The rows of A fall into several groups, and each row is roughly a mix of its group's hidden directions.
A, 108 rows:
-18,-17,-24,-23,22,26,-29,4,-2,4
7,24,9,-4,-5,-22,-14,21,41,-16
7,-4,32,29,32,9,-1,5,-21,19
-23,0,-21,-20,-38,-9,22,-6,16,-10
-11,35,-27,-6,-19,20,8,-11,-27,-3
-18,-15,-20,-17,16,24,-33,7,1,24
-9,-4,18,14,-28,-32,13,-28,12,-17
-3,-10,-42,-23,-28,6,-12,-9,-12,16
-5,-7,-34,-22,-12,-10,25,0,24,-25
14,0,31,27,41,3,7,8,-3,-9
11,29,-2,0,14,-10,-16,12,42,-19
-30,23,8,31,-6,-4,20,8,-10,-26
-4,-30,5,2,-15,23,4,-24,-37,9
34,-6,-22,6,14,1,-41,-7,-14,3
5,26,3,-11,10,-2,8,11,38,-35
-14,16,10,-20,-5,-19,-6,-2,48,-13
-23,20,13,12,-12,42,19,15,5,7
-1,-7,-9,9,-31,33,-35,1,5,18
9,-35,30,13,24,-7,-11,21,13,6
-46,20,20,5,-16,8,8,14,15,8
-28,21,22,14,-14,35,19,-6,-6,-1
-9,26,7,12,11,-45,13,7,6,-20
10,-12,-9,-44,5,-9,-6,-31,21,-1
-6,-1,-33,-9,-43,-6,-12,-19,-10,12
13,2,20,-6,30,-35,28,4,-5,-16
12,-24,15,31,13,-19,-10,22,-14,24
-14,13,28,25,-31,19,21,4,-2,14
15,-40,17,18,18,-14,-20,19,12,1
0,9,42,10,28,12,6,20,8,-21
28,-5,0,4,33,8,-36,2,-15,17
-22,9,-29,-15,-27,-21,19,8,21,-11
20,16,20,22,-7,-32,31,5,5,-15
-24,16,27,28,-18,24,19,-10,3,11
7,-19,19,31,-5,25,-4,-1,-37,6
17,-22,13,28,7,-17,-8,29,-10,26
26,-9,-11,-14,11,-49,-14,-7,0,0
-6,-32,9,3,-12,10,12,-1,-39,27
-15,28,-23,-6,-13,11,29,-20,-24,13
-13,33,-8,-32,-13,13,5,-31,2,-11
18,13,-1,-24,23,-2,-1,8,44,-14
27,-14,9,6,23,6,-37,-9,-16,24
23,-21,13,31,14,-18,-7,21,-16,23
24,-33,11,4,31,-4,-27,13,7,8
9,-35,10,29,4,-24,-14,18,0,21
13,7,23,17,47,10,12,12,-2,-12
-2,-17,-23,-22,17,24,-33,-12,-12,16
1,33,-6,5,7,-24,-10,23,36,-10
-31,17,19,-17,-22,0,30,4,20,-10
9,-16,-27,-21,11,36,-23,-4,-10,14
18,-10,29,22,38,7,-16,13,-9,6
16,1,19,41,35,-6,1,2,-16,5
-35,15,14,30,-13,-4,22,16,-12,-12
-18,17,-15,-23,-10,22,10,-27,19,-26
-14,-14,-9,-3,-21,47,-14,-6,7,18
-12,-33,6,-1,-1,21,19,-14,-33,21
-10,-17,15,34,-8,22,-11,-18,-31,10
14,-39,33,15,16,-4,-18,8,9,7
-19,10,5,38,-10,17,16,14,-29,-13
29,5,-14,-29,-4,-5,0,-30,-22,-23
33,10,-28,-41,-9,3,-6,-4,-3,-1
19,-20,-7,-36,-1,-12,-22,-24,15,17
21,-26,3,-32,6,-2,-19,-21,15,24
3,21,11,16,18,-35,22,19,-10,-21
-27,5,-11,-23,-46,-8,0,-4,10,13
8,-16,19,28,18,-18,-8,30,-18,21
20,-15,-18,-18,-8,40,-25,-8,9,13
6,-22,20,23,-1,-22,-11,29,-18,23
-32,23,18,17,-9,29,18,10,13,11
-32,16,4,-12,-20,8,43,-1,2,-2
18,1,20,18,-16,-39,20,22,-1,-10
7,3,39,14,37,14,9,14,2,-15
-9,-1,-40,-21,-35,-4,-7,-12,-5,13
22,-18,-9,-41,-5,1,-20,-14,21,13
13,19,-14,-24,15,-15,-20,7,5,40
22,-31,-24,-21,8,-19,-25,15,-4,-3
-10,-9,1,35,4,0,-2,-20,-44,10
3,14,22,11,18,-46,14,4,0,-18
30,-40,-23,-11,-3,-15,-17,2,-1,-11
-29,-2,28,24,8,-14,13,14,-11,-29
-8,-9,-12,29,-13,4,-17,4,-33,33
20,-42,18,1,22,-5,-22,6,10,13
-5,6,-25,-21,-41,7,-14,-24,-10,8
15,-6,29,13,44,14,-8,18,-5,-3
-5,-27,-1,5,5,23,11,-28,-38,11
20,11,3,-25,12,-27,-12,11,39,-3
-17,-22,-24,-20,15,24,-33,-3,2,12
-23,-15,-21,-28,6,29,-28,-11,-4,4
14,26,3,-8,0,-14,-13,20,40,-22
-12,16,5,-28,-3,-22,11,9,41,-15
12,15,10,-3,22,-34,28,10,-5,-28
31,-12,6,-1,11,9,-45,-15,-11,12
11,-33,23,13,25,-15,-17,19,13,14
17,-13,21,23,28,5,-30,15,-16,14
-12,34,-18,4,-24,1,25,-18,-6,-24
36,-11,-23,-24,12,-22,-9,18,-3,-14
-34,17,10,-6,-8,-11,33,23,19,-4
-1,8,5,1,22,-33,37,7,-19,-17
-16,3,-17,-20,-34,-8,27,-14,19,-19
8,-1,-11,-21,29,-41,-19,-10,-8,-10
25,-4,7,12,24,15,-39,4,-23,12
-20,21,-8,-25,-17,26,10,-26,6,-23
24,-19,-3,-45,-5,-6,-14,-12,18,10
-11,-32,11,-6,-19,24,20,0,-31,15
15,9,39,22,24,-2,-28,6,-3,8
-10,14,33,23,-27,3,19,-23,-16,2
3,-13,-5,28,-15,2,-22,-2,-37,27
8,12,17,14,-12,-44,20,17,17,-7
6,-32,-18,-17,11,-22,-16,3,-4,-35
Here is one row of each group, with its name. Which group are the others in?
11,14,38,23,24,-1,-9,11,9,-24 => P
7,-29,19,-10,-7,37,-19,-14,13,18 => G
18,1,-24,-25,10,-23,-2,-26,10,-28 => H

31,-12,-27,-5,32,6,-18,10,5,22 => H
-32,6,20,-10,0,-13,36,12,20,15 => P
14,-23,-4,-39,13,3,-8,-30,16,13 => G
17,-28,27,14,25,-10,-26,11,9,13 => P
5,-22,10,25,4,21,-2,-18,-41,9 => G
27,-22,15,30,11,-9,-4,14,-28,15 => H
1,19,6,-21,-9,-32,-7,5,38,-18 => G
-24,16,15,48,-1,5,1,19,-8,0 => G
12,31,0,8,24,-5,-4,9,32,-30 => G
-4,9,16,-23,17,-27,19,11,36,-9 => G
15,-23,8,24,17,-20,-14,27,-7,28 => H
